[[-17  -2 -60  16 -39 -33   9  40]
 [-18  -4 -32 -51 -28   2   9  28]
 [ -6   0 -78 -56 -26  -7   8  20]
 [  1  -5 -63 -30   3 -10  10  43]
 [ 16 -13  15 -19   8 -15   2 -38]]
:
[[-18  -4 -32 -51 -28   2   9  28]
 [-17  -2 -60  16 -39 -33   9  40]
 [ -6   0 -78 -56 -26  -7   8  20]
 [  1  -5 -63 -30   3 -10  10  43]
 [ 16 -13  15 -19   8 -15   2 -38]]

[[-12   3 -29  29 -19 -14   9  22  12   1 -16 -26  26]
 [-17 -60  36 -23  -6 -19  35 -31  25  39 -15  31 -15]]
:
[[-17 -60  36 -23  -6 -19  35 -31  25  39 -15  31 -15]
 [-12   3 -29  29 -19 -14   9  22  12   1 -16 -26  26]]

[[ 40  31  28   8  39  35   2  50  53  47]
 [ -9 -29 -27 -10 -43  36 -20  23 -39 -56]
 [-50 -40 -34   0 -64 -32   7  13 -44  32]
 [-16 -18 -17  34  -5  40   1  40  13   2]
 [-28 -34 -29  -9 -12  23 -41  12 -38 -53]]
:
[[-50 -40 -34   0 -64 -32   7  13 -44  32]
 [-28 -34 -29  -9 -12  23 -41  12 -38 -53]
 [-16 -18 -17  34  -5  40   1  40  13   2]
 [ -9 -29 -27 -10 -43  36 -20  23 -39 -56]
 [ 40  31  28   8  39  35   2  50  53  47]]

[[  2  26  20   1  13   6  -7]
 [ 22 -14 -40  30 -39  10 -22]
 [-35  16   4 -40  17 -45 -32]
 [ 53  -6   3  47 -11  44  19]
 [ 41 -32 -61  61 -51  34 -16]
 [-25  44  28 -25  27 -27 -29]
 [-15 -34 -21 -28  -2 -34  -2]]
:
[[-35  16   4 -40  17 -45 -32]
 [-25  44  28 -25  27 -27 -29]
 [-15 -34 -21 -28  -2 -34  -2]
 [  2  26  20   1  13   6  -7]
 [ 22 -14 -40  30 -39  10 -22]
 [ 41 -32 -61  61 -51  34 -16]
 [ 53  -6   3  47 -11  44  19]]

[[ 48 -21 -20  47  40 -25 -33   7 -13  60  35]
 [ 32   9  34  48  -7  24  37  33   4  36  -4]]
:
[[ 32   9  34  48  -7  24  37  33   4  36  -4]
 [ 48 -21 -20  47  40 -25 -33   7 -13  60  35]]

[[ 23  29 -25  43 -17 -32  14 -41  58   3 -21 -48]
 [ 31 -56  40   9 -53 -39 -21  31  27   0  -3  44]
 [-45   4 -21  36  -3 -36  50  26 -33 -14 -53 -20]
 [ 42  51  22 -25   5  51  20 -49  17 -59 -36 -23]
 [-51  49 -50  49 -11 -51  12  48 -44 -38 -37 -48]
 [  0  -3  52 -32 -16   9  30 -46  -5  30   3 -15]
 [-52  11  -4 -59  -3 -49  57 -25 -55  14  57  24]
 [ 35  17  24 -39  53 -54  40  48  51 -33 -27 -36]]
:
[[-52  11  -4 -59  -3 -49  57 -25 -55  14  57  24]
 [-51  49 -50  49 -11 -51  12  48 -44 -38 -37 -48]
 [-45   4 -21  36  -3 -36  50  26 -33 -14 -53 -20]
 [  0  -3  52 -32 -16   9  30 -46  -5  30   3 -15]
 [ 23  29 -25  43 -17 -32  14 -41  58   3 -21 -48]
 [ 31 -56  40   9 -53 -39 -21  31  27   0  -3  44]
 [ 35  17  24 -39  53 -54  40  48  51 -33 -27 -36]
 [ 42  51  22 -25   5  51  20 -49  17 -59 -36 -23]]
---
[[ 48  47]
 [-60  72]
 [  2  36]
 [ 12   6]
 [ -9 -16]
 [-20 -35]
 [ -1  -4]
 [-22  50]]
:
[[-22  50]
 [ -1  -4]
 [-20 -35]
 [ -9 -16]
 [ 12   6]
 [  2  36]
 [-60  72]
 [ 48  47]]

[[-23 -45  46  46]
 [ 34  41  24   1]
 [-46  25  55  67]
 [ 71  73 -55 -69]
 [-18   2  39  64]
 [ 16 -23 -26 -17]
 [-28  -8  41  63]
 [-29  -6  35  64]
 [ 35 -12 -50 -65]
 [ 61  58 -38 -66]
 [-51  13  40  54]]
:
[[-51  13  40  54]
 [ 61  58 -38 -66]
 [ 35 -12 -50 -65]
 [-29  -6  35  64]
 [-28  -8  41  63]
 [ 16 -23 -26 -17]
 [-18   2  39  64]
 [ 71  73 -55 -69]
 [-46  25  55  67]
 [ 34  41  24   1]
 [-23 -45  46  46]]

[[-60  48  54 -39 -49  54  36 -53]
 [  6  12 -50 -36  21  -5  -8  41]
 [ 27  28  18  48  32 -19 -19  39]
 [ 21  13 -51 -49  29  -2 -16  49]
 [ 35  30  46  13 -41   4  26 -33]
 [ 19  -6 -52 -53  13 -21 -15  33]
 [ 33  47  19  -8  -3  32  33  11]
 [-56  28  47 -56 -37  54  56 -47]
 [-29 -40 -50 -63  30 -38 -56  45]]
:
[[-29 -40 -50 -63  30 -38 -56  45]
 [-56  28  47 -56 -37  54  56 -47]
 [ 33  47  19  -8  -3  32  33  11]
 [ 19  -6 -52 -53  13 -21 -15  33]
 [ 35  30  46  13 -41   4  26 -33]
 [ 21  13 -51 -49  29  -2 -16  49]
 [ 27  28  18  48  32 -19 -19  39]
 [  6  12 -50 -36  21  -5  -8  41]
 [-60  48  54 -39 -49  54  36 -53]]

[[ 15   3  -6]
 [-66 -53 -52]]
:
[[-66 -53 -52]
 [ 15   3  -6]]

[[  1 -10  -1  -3   2  -1   0   3  -2   6  -2  -4  12   0  -4]
 [ -7   9   1  -3 -11 -15  -7   1 -73 -15   6  27  40  17 -25]
 [ -8  19   0  -3 -11 -20 -11  10 -76 -13   5  30  36   6 -17]]
:
[[ -8  19   0  -3 -11 -20 -11  10 -76 -13   5  30  36   6 -17]
 [ -7   9   1  -3 -11 -15  -7   1 -73 -15   6  27  40  17 -25]
 [  1 -10  -1  -3   2  -1   0   3  -2   6  -2  -4  12   0  -4]]

[[ 35  37  53 -14 -10  47  18  -9  21]
 [-19   7  -3  17  19  -8  63   3 -60]
 [-13  39  54 -13  -1  32  49  -6  20]
 [ 21 -14 -60   5  10  -3  13   1 -65]]
:
[[ 21 -14 -60   5  10  -3  13   1 -65]
 [-13  39  54 -13  -1  32  49  -6  20]
 [-19   7  -3  17  19  -8  63   3 -60]
 [ 35  37  53 -14 -10  47  18  -9  21]]
